Small tables with named rows and columns. After each table, cells are looked up by row and column.

kav =
	gorul	duf
ser	-17.30	-82.26
vosu	-25.62	-92.77
fovera	-57.58	-55.64
lam	-17.89	-57.68
lofupok	75.02	-35.19

duf of lam: -57.68
duf of ser: -82.26
gorul of fovera: -57.58
gorul of lofupok: 75.02
gorul of lam: -17.89
duf of vosu: -92.77
gorul of vosu: -25.62
duf of fovera: -55.64
duf of lofupok: -35.19
gorul of ser: -17.30

ziv.csv
,kereze,deg
zifo,-3.3,72.7
luvo,-20.3,-16.8
kenatus,17.7,-28.3
nilagi,-33.6,-88.4

What is the kereze of kenatus in ziv? 17.7
What is the deg of kenatus in ziv? -28.3
What is the kereze of zifo in ziv? -3.3
What is the kereze of luvo in ziv? -20.3
What is the kereze of nilagi in ziv? -33.6
What is the deg of luvo in ziv? -16.8
What is the deg of zifo in ziv? 72.7
What is the deg of nilagi in ziv? -88.4

suk:
	bazu	dute	kapi	gerati	topet	famato	fulev
pof	17	29	17	56	36	22	19
sivusam	16	29	17	51	35	24	20
bogu	92	29	54	12	25	25	66
rez	30	30	22	55	35	35	16
kodibid	25	29	22	58	36	32	17
refik	27	30	20	56	35	34	16

bazu of sivusam is 16
bazu of rez is 30
dute of kodibid is 29
kapi of sivusam is 17
dute of bogu is 29
bazu of bogu is 92
topet of refik is 35
kapi of pof is 17
gerati of bogu is 12
kapi of refik is 20
Which row has the largest bazu? bogu

togib:
|  | lon | noga | fev | bul | fodoko | bog | nup |
|---|---|---|---|---|---|---|---|
| gido | 55.209 | 61.440 | 26.616 | 34.979 | 43.373 | 68.573 | 39.941 |
| tes | 63.172 | 55.201 | 63.868 | 61.338 | 76.204 | 47.709 | 32.670 |
| rupi | 69.624 | 90.932 | 57.610 | 73.670 | 92.155 | 50.376 | 30.448 |
| dube | 47.624 | 92.396 | 52.428 | 51.345 | 54.796 | 92.282 | 36.749 |
| pemivi | 53.345 | 65.306 | 28.445 | 47.979 | 39.473 | 56.059 | 60.636 |
| zipizig | 15.527 | 79.708 | 77.566 | 91.319 | 47.871 | 76.574 | 54.646 |
| puga | 73.302 | 84.595 | 23.630 | 85.208 | 55.475 | 64.966 | 52.115 |

lon of gido = 55.209
bog of pemivi = 56.059
noga of pemivi = 65.306
fev of puga = 23.630
bul of rupi = 73.670
bog of tes = 47.709
bul of zipizig = 91.319
Row with the largest nup: pemivi

paled =
	fede	gebibu	mek	dema	zif
vov	8016	7215	46627	-54570	27886
mabupak	25414	-47960	-79041	-8141	-18611
tud	11688	-54732	45387	-29223	79516
nad	56224	-51872	-4122	-850	44120
solonif	-25784	-29606	11414	-7180	-56785
sev	-38405	-34702	-23240	21924	-19208

What is the fede of nad in paled?
56224
What is the mek of tud in paled?
45387
What is the mek of vov in paled?
46627
What is the gebibu of vov in paled?
7215
What is the zif of sev in paled?
-19208
What is the mek of solonif in paled?
11414
What is the dema of mabupak in paled?
-8141
What is the dema of tud in paled?
-29223
What is the gebibu of solonif in paled?
-29606
What is the dema of sev in paled?
21924
What is the fede of tud in paled?
11688
What is the fede of sev in paled?
-38405
What is the gebibu of nad in paled?
-51872
What is the gebibu of tud in paled?
-54732
What is the gebibu of mabupak in paled?
-47960
What is the mek of mabupak in paled?
-79041
What is the dema of solonif in paled?
-7180
What is the zif of solonif in paled?
-56785
Which row has the largest mek? vov

das
|  | megas | bem | ver | giv | fazuv |
|---|---|---|---|---|---|
| fasepi | 134 | 162 | 156 | 132 | 205 |
| vede | 123 | 166 | 172 | 209 | 184 |
| vir | 130 | 162 | 162 | 210 | 62 |
| dize | 181 | 171 | 164 | 183 | 49 |
| sesiga | 175 | 166 | 167 | 159 | 123 |
| befi | 109 | 165 | 159 | 121 | 178 |
| vuno | 170 | 164 | 157 | 215 | 50 |
| muzetoz | 120 | 164 | 170 | 198 | 199 |
| momid | 127 | 172 | 172 | 180 | 201 |
| vogaz | 181 | 167 | 170 | 154 | 49 |
| nodob | 137 | 167 | 163 | 157 | 58 |
| rem | 115 | 167 | 156 | 179 | 64 |
| nufetup | 144 | 159 | 158 | 131 | 186 |

vir, megas -> 130
nufetup, ver -> 158
vir, giv -> 210
dize, giv -> 183
nufetup, bem -> 159
muzetoz, ver -> 170
rem, megas -> 115
vede, fazuv -> 184
vuno, bem -> 164
vuno, fazuv -> 50
vuno, giv -> 215

teb:
	bizel	dipu	velotup	tegut
remop	193	109	124	123
bug	52	109	123	125
sel	209	115	146	145
tik	164	122	109	108

sel, tegut: 145
remop, tegut: 123
bug, velotup: 123
remop, velotup: 124
sel, dipu: 115
remop, dipu: 109
tik, dipu: 122
sel, velotup: 146
bug, tegut: 125
tik, velotup: 109
bug, dipu: 109
bug, bizel: 52
remop, bizel: 193
sel, bizel: 209
Row with the largest tegut: sel

rin.csv
,dazegug,narepag
som,22,70
lev,66,-6
fabizav,47,-50
pon,-52,44

lev, dazegug -> 66
pon, dazegug -> -52
fabizav, dazegug -> 47
som, narepag -> 70
som, dazegug -> 22
pon, narepag -> 44
fabizav, narepag -> -50
lev, narepag -> -6

loke
|  | tokome | vuz | gez | dav | nonu | bidu | gan | ruzeri |
|---|---|---|---|---|---|---|---|---|
| pes | 4.594 | 5.456 | 4.846 | 3.853 | 5.407 | 5.127 | 4.367 | 6.107 |
| netaf | 3.769 | 3.751 | 4.705 | 4.985 | 5.249 | 4.666 | 5.340 | 4.061 |
| dod | 4.865 | 4.756 | 4.292 | 4.333 | 5.098 | 4.787 | 4.558 | 5.201 |
| kos | 5.424 | 5.268 | 4.716 | 4.127 | 4.853 | 4.823 | 4.690 | 5.335 |
| pesa | 9.197 | 8.510 | 8.251 | 7.549 | 4.436 | 7.968 | 2.728 | 1.492 |
| vez | 2.763 | 3.887 | 3.730 | 5.780 | 4.488 | 5.937 | 4.159 | 4.403 |

What is the nonu of dod in loke? 5.098
What is the nonu of pes in loke? 5.407
What is the gan of pesa in loke? 2.728
What is the ruzeri of vez in loke? 4.403
What is the gan of kos in loke? 4.690
What is the bidu of pesa in loke? 7.968
What is the gan of dod in loke? 4.558
What is the gez of vez in loke? 3.730

